Where one turn sends some rows of the set: a few examples, then the rows asked:
kebi: [-22 -19 -29   7   5 -16   8  -3   9  17  14 -13  -7 -19  -3   4  -5  35
   5   3  19   9 -15 -28 -10  13  -2   2 -12  -3 -25   0  -4  13  -4   3
 -10  41  15]
Vegar: [-11 -31 -16   5  -5  -4 -10  25   3 -11   7   2   3 -17   2   5  -4  18
  12   9  30  -2  -9 -29 -25  17  11   6   5  -6 -10 -16   1  17  20   1
 -32  16 -18]
noru: [-26   1   1  28   9  -5  30   1   8 -12  -4 -13   7 -12   0  -4 -38  24
  10   2  15   5  19   2 -18  12   1  10 -15 -13  -3 -36   2  21 -17  -7
  -9  -6 -16]
fuzov: [-42  13 -14  18 -14  19   1 -10  -6  19   4 -31 -12  15   0  -5   3   0
  16 -17  -2  -8  12  11  -5   1  14  10   5  -3  10   7 -23   1 -26  -2
  -5  -2  20]
fod: [-18  -8 -14  23   7  21   1   7  -4  15   6   5   6   3   4   8  -1  43
  19  14  22   1 -22 -30  13  -7   4  16  -9  -1  -6 -27 -20  26 -21  11
 -17  19   8]
pasap: [-46  -5 -15  -4   1 -10  12   6   1  -4 -13  -3 -10  -9  11  -6   5  28
   8   8   6  -7  -4   2  -4 -15   7   8 -15  -3  30  10   0   3 -24  18
 -34  10 -23]
Kovu: [-16  24 -16  -8 -10   0  15   1 -11  22  -2 -15  -3  14  28 -13 -23   2
   0 -14  13  10  -8 -12 -18   9  -4  -9 -10  -6 -11   3 -28  18  -3   3
  11   8  35]
Reme: [-25   9 -24 -14 -21 -15   5  -6  -1   9  -3  12 -27  -3  36  -4 -11  -8
  -6   8   7  -7 -10 -11 -40  14  16   4  -7  12   8   5 -11  31  12  18
 -15   9  -1]
guzul: [-32   4  -4  -4  -1  -8   0  -2  26   4   1 -16  -5 -15   5 -33 -31   5
  -1  -9   3  -2  11  19 -41  26  19  13   9  10  -1   1 -21  18  -2  23
  -5   3  19]
voped: [-25  -4  -6  17   8  -8  -9   8   9  -3  -5  21  -5 -21  24  -6 -22 -11
   4   1   0 -21   3  10   6   6  15  18  16   5 -25  -2 -16  15 -28   7
  -7  25   6]
nizef: [ -1  -4  13  19 -17  -6  26  -1  10 -12   0 -34  -5 -15   7 -12   6  10
 -12  15   7  -6  -8  -5  -4  10  19   2   1  -6  -3 -22   3   9   7  -3
  23  21   9]
Sarud: [ -8   2  27   9   0  11   1  -6   4 -14 -17 -11   6  -6 -12  -8  10  37
  10  -8  13  14 -17 -10 -12   6 -20   8  25  -3   2 -18 -18  -3  10  12
  -3  18   6]
kib: [-25  14 -18   7 -14  -6  10   8  -1  -6 -15  -7   8  10  17  28 -32   8
   9   0  -1   4 -21 -24  -6  12   9  20 -14  23   5 -20 -10  27  22  10
 -16 -10  -3]
vavab: [-13 -12   5  13  -7  -2   4 -17  -3  -9 -19  -8  -7 -15  25 -26  34  18
  10  10  15   3   3  -3 -12  -4   3   6   5  -7  27 -30 -20  10 -19  11
   2  28  14]
lol: [ -9  -1 -17   5   3  11 -16  23   3  -4   0  -7  -6  -4   5  -6   4  12
  -4  29  42   4  16 -18 -17  18  14   8   0 -40  -5  -7  -5  16 -21   0
 -14  15  12]
sobe: [-18 -19   2  -9  -7   3  19   2   3  -3  26 -10 -16   8  19   5   4  15
  33 -16   7  -5   4 -14 -26  -7  -2   2  15  -9 -21  -4 -19  14 -40  -8
 -10  -4  -2]
keda: [-18  11  -4  13  14  14   9  26 -11   2   8   9 -23   3  27   7  -2  25
 -13  10  36   8   2 -19 -19  10  21   0 -13  14  -4 -22 -13  14 -18   5
 -31  28  14]
Pora: [-51  -9 -10  12 -32   0  12  10   8   8   9 -21  -3   9  21  -3  -1   2
   8 -25 -11   5   8 -12 -18   7  -6  10  -5  44  14 -11 -17  25  -4   7
 -14   7   8]
setaz: [-12  -4  13  25   7   4  -6 -12   5 -24 -23  -6 -11  -5  11  18  17   5
 -12   1  14  -7   1  -7  -4  21   1  33  20  16   8 -14   9   6   0  -4
 -16  17   1]
tuneg: [-26  19 -15 -13  -1  30  -4 -13 -17  -3  -8  -1   7  15  15   9 -13  12
  26   9  10   4  -9 -26 -22   7  -1  10  15 -16  19  -3 -16  30  -6  10
 -19 -23  -6]
Gek: [-40  11  12   0  -4 -10   2  51  15   2   6 -10  -7  -5   0  -3  -8   6
   0  -3   4  -2 -12  -8  -5   7 -39   3   0  -3   0  -9 -13  26  -2  11
 -10  12   6]
Tasa: [-18   3 -41   7  -5  -1  -7 -34   5   2 -25 -10   6  -3   9  -2 -19 -10
  17  -7   6   5  -5 -10 -18  11   3  24  -6 -32  -8 -13 -27  24 -10   7
  -6   6  11]
dunaz: [-39   8   6  10 -13  30  -4   8  10   1  -2  -5  -2   2   9  -5 -26   3
  12   8  -7  -5  -4  11 -23  -1  37  16  11   9  21  -4  -6  -2   2  16
 -18 -14  -9]
zozom: [-32 -20  -8   4  -8   3  -4 -10  21   0   4 -24  13  -3  -4 -10 -22   8
  27   0 -14  14  14   1  -9  14 -13  25   8   0  16 -21 -20  41  -3   9
 -20 -17  15]
muza: [ -5  -7  18  -9   3   0  29 -12  15  -7  16 -15 -16  -4  19   5  17  28
  -7  25   8  -6 -13 -15 -14   6  -3  17  23  27  10  -3  -7  21  -9   3
  -6  13  16]

fod moves to kebi
Kovu moves to kib
Now these:
vavab moves to muza
Pora moves to zozom
voped moves to pasap

Where one turn sends some rows of the set: a few examples, then the rows asked:
tiret: [ -2  -1 -15   6  -1   1  -9  20   3  -8 -10 -29   2   5   9 -39   7 -14
  14   5 -15 -20  -9  -9 -13  16   6   5   8   3   2  20   6 -25  17  -2]
zibud: [ 26   4  -3   5  13  28  -6 -14   9  10 -12  -7  -3  -6  11  11  19  15
  18 -11 -11  10 -11   4 -31  11  -4 -36  -5 -24  11 -14 -10 -10   9   2]
dit: [ -6  -9  27   0 -18  15   2 -15   6  10  14   4   2  -8 -16 -26  15  -3
 -12 -14  22   4 -12  -1  19  18   9  20   8 -21   4   9  10 -17   8  -4]
vokav: [ -2 -13  27 -12  -5  -9 -31   3  10   2 -15   1  10 -15  -3 -11   5 -38
  -3 -11  -2  -5  -9  -5  22  -5 -11  12 -13 -20   7  28  -8  -6  15 -12]
gizo: [ 22   7  -1  -2  10  28  -7 -16  11  13   0  -8  -4 -18  10  11  16  12
  18 -11 -14  10 -18  -1 -32  15 -11 -38  -1 -13   9 -12   0  -7   8   3]
zopep: [ -6  -9 -12  16  -5  -2  -2  14  -5   3   3 -17  -2  10   4 -31  -3  -4
  19   3 -19 -18  -7 -11 -12  14   3  -5  24  -2 -10  12  -5 -28  21   2]
ker: [ 19   3  -2   4   2  28  -8 -11  11  10   1   2  -3 -10  12  16  16  11
  21 -15 -13   9  -7   7 -37  13  -6 -30  -3 -21   3 -15  -3  -4   8   8]
nuzor: [ -3  -6 -21  11  -2   0  -5  24   4  -4 -11 -22   1  10   8 -34   4 -11
  16   3 -13 -18  -9  -8 -15  17  10   8   9   1  -3  21   8 -24  14   2]
Resi: [ 14  -6   2  15   0  23   2  -9  10  -2 -35  -5  21 -13  -7 -26   7  29
  20  -8  -1  -3 -10   8  15   9  15 -10   3  17  -8  -3 -22  18   2   8]
mamo: [ 11  15 -18   4  -9  -2 -12  18  20  12 -27   5  11 -13   9   6   5  19
   8  -9   1 -17  -3 -24  17  15  14 -39 -23 -24   3   7  13  17   8   7]
godun: [ -4  -8  24  -1  -4  19   4 -17   3  15   0 -16   3  -8 -14 -27   9   0
 -10 -11  25   7 -15  -5  28  20   9  18   7 -11  11   2  12 -18   3 -10]
liko: [ -3  -6  23  -4 -18  21  -4 -16   6  12   6  -9   5 -15  -9 -30  11  -2
 -17 -13  25  -2 -21   2  19  22   5  18   3 -15   8   5  13 -18   6  -4]
pekuz: [  1 -12  12   5  -6  22   5 -13   5  19 -12 -11   5  -4 -10 -27   8   6
 -15 -12  29   2 -22   0  25  21  13  18   1 -20   9   5  10 -22   2  -7]
tuzin: [  6  14   1   5 -10 -10  -8   9  12   9  -6  14   6 -11  -1   7   7  18
  15  -9  -9 -11   8 -31  20   8  10 -48  -8 -28  -1   4  -1  16  17   5]
vurus: [ -7 -21  10  -4   7   1 -21   9   9  21 -30 -13  10 -10   0   3 -17 -29
   8 -12   4   1 -11  -7  31   4  -6  20 -12  -2   1  16   9   1   0 -11]
Tiri: [  9  23  -2  -5 -20  -5 -23  14  20  -1 -12   8  12 -23   9  -1  15   8
   4  -9  -3 -22   0 -21  10  12   7 -41 -23 -27   5   9   8  17  16   7]
kivoz: [  2  23  14  -5 -12  -3 -20   3  11   1  -3  -5  10 -20   4   3   8   9
  16  -8 -10 -14  14 -27  22   9   4 -45  -9 -19   5  -7  -1  20  18   1]
gebe: [  7  24  -4  -6 -10   5 -23  13  18   3 -25 -14  15 -23  14   1   5  10
  10  -8   1 -19   1 -20  19  16   8 -36 -25 -14   9  -4  13  21   8   3]
zize: [ 14   1   9   2 -14  10  -1  -7  22 -13  -6  20  17 -28 -16 -34  26  15
  10  -9  -8  -5 -18   0   1   9   8 -12   2  16  -7  25 -11  21   9  13]
nokon: [  3  -1   3 -30  -5   0 -21 -13  22  23 -30 -15   4 -25 -19   4  -8   4
  24 -19  -8 -10 -22  -1 -25  16 -21 -10 -10 -35   2   1  -1 -10  -9 -22]
zag: [  6  -5  -3 -23  -2  -2 -16  -9  22  24 -37  -7   4 -15 -20   6  -6   9
  24 -19  -6  -9 -20   0 -26  14 -15 -10 -12 -45   0   4  -7 -13  -9 -22]
zope: [ -6  -7 -10  14   0   2  -5  11  -7   1  -5 -28   0  11   7 -33  -3  -5
  20   4 -19 -18  -4  -9  -8  14   4  -3  22   1  -5   6  -7 -28  20  -1]
Geze: [  2  -3   3 -27 -13  -2 -21  -9  23  19 -25  -1   4 -20 -19   7  -4   3
  23 -22  -9 -11 -17   4 -31  14 -18  -7 -11 -44  -4   4  -5  -9  -6 -18]
nutem: [  0  -5   8 -25   3 -12 -10  -7  22  15 -24   1   0  -8 -32  10   2   1
  34 -19 -13   3  -2  -8 -21   8 -10  -3  -8 -42   0   9  -5  -5  -9 -25]
nusaf: [ -1 -15  16   9  -6  15  11 -11   4  17  -4   2   1   4 -17 -23  12   6
 -10 -13  26   7 -13  -4  26  17  17  20   6 -25   6   9   7 -21   3  -6]
kif: [ -3   0  14 -32   1  -9 -15 -11  23  15 -17  -7   0 -18 -30   9   0  -4
  34 -18 -15   2  -4  -9 -21  11 -17  -4  -7 -32   1   7   1  -2  -8 -26]
Dek: [ 15   5  11   1   2  20  -5  -9  17 -15 -30 -12  23 -23  -9 -35  20  17
  16  -5  -3  -3 -11   4  13   9  12  -6  -5  23   3   7 -16  21   4   5]
gisar: [  3 -26   3   1   5 -16 -11  10  13  23 -20  18   4  -7 -11  -2  -4 -23
  -3 -11   0   1 -25 -17  24  -1  -6   6  -8 -19  -1  41   3  -9   7  -8]
mutu: [ -2 -30   1   8   2  -1 -14   2   2  39 -25   1   6  -9   0   5 -27 -11
   1 -14   3  -5 -27  -8  28   4 -12   1   1 -14  -9  14  -4 -12   4  -5]
gufum: [ -5  -4  -6  10  -4  -1  -7  10  -5  -1   4 -24  -2   5   5 -36   1  -8
  16   5 -21 -19  -8 -11 -11  13   0  -7  24   0  -4  11  -7 -29  23  -1]
san: [ -7 -18  25  -5  -8   5 -34  -6  -1  17 -21 -15  13 -17   7  -4 -18 -27
   0 -13   1 -11 -12   4  26   0 -17   6  -4 -13   0   2 -15  -9  12  -9]
gopu: [ 14   5  18   0 -10  17  -8 -17  14 -12 -11  -1  20 -31 -10 -37  19  18
  10  -6  -8  -8 -17   3   7   8   2 -19   6  19  -3   7 -24  16  13   8]
Sopem: [  3  16  -1   4   0  -1  -9   7  10  13 -19  -8   9 -11   3  10  -3  19
  21  -8  -5  -9  10 -30  29  11  11 -43  -9 -15   3 -10   4  20   9   1]
keliz: [ -1 -14  14   6 -20  17   3 -11   7  14   2   9   3  -3 -11 -26  14   3
 -17 -15  27  -1 -19   4  16  19  13  20   3 -29   3  11   9 -21   6  -1]
magof: [ 13  -9   0  15 -15  12   6  -7  16   0 -10  26  15 -18 -14 -25  13  28
  14 -12  -6  -5 -17   3   2   9  11 -15   9  10 -18  16 -18  18   7  17]
Punu: [  1  -3   7 -29  11  -9 -10 -10  22  19 -29 -13   1 -13 -31   8  -2   2
  34 -16 -12   5  -7 -12 -15  10 -13  -6  -7 -33   5   6  -1  -6 -11 -29]
tam: [ -2  -3 -17   7  -5  -3  -7  22   5  -6  -2 -18   0   5   6 -37   9 -13
  13   4 -16 -20 -12 -11 -17  16   5   4  10   1  -3  26   8 -25  18   2]
bul: [  3 -22  18   0 -10 -10 -24  -4   4  21 -11  15   6 -14  -3  -8  -6 -20
 -11 -13  -4 -12 -26  -6  19  -4 -17  -8   0 -31  -3  27 -21 -18  20  -6]
kapot: [ 25  11  -2  -8  25  20  -2  -3  21  -1 -11 -10  -3  -8   2   8  32   2
  23  -7 -12  22  -8  -9 -27  12   2 -23 -15 -10  20   5  12   0   2  -3]
mut: [ 19   9  -1  -8  13  21  -4  -1  22   0   2   0  -4 -13   3  13  29  -3
  25 -11 -14  21  -4  -5 -34  14  -1 -18 -14  -7  12   4  19   6   2   3]
Vug: [ 14  -9  -7  16  -3  15   9   1  19  -3 -29  15  18 -10 -13 -22  14  26
  20 -11  -1   0 -10   5   8  10  20  -2  -2  14 -13  15 -10  23  -1  13]
voma: [ 22   6  -4  -2  16  20  -3   1  20  -4 -10   1  -3  -1   4  14  33   1
  26 -11 -11  21   3   0 -32  10   6 -15 -17 -19  14   3   9   3   2   2]

dit moves to liko
bul moves to vokav
kivoz moves to gebe
Now these:
gizo moves to kapot
Dek moves to Resi
nutem moves to Geze
nuzor moves to zopep

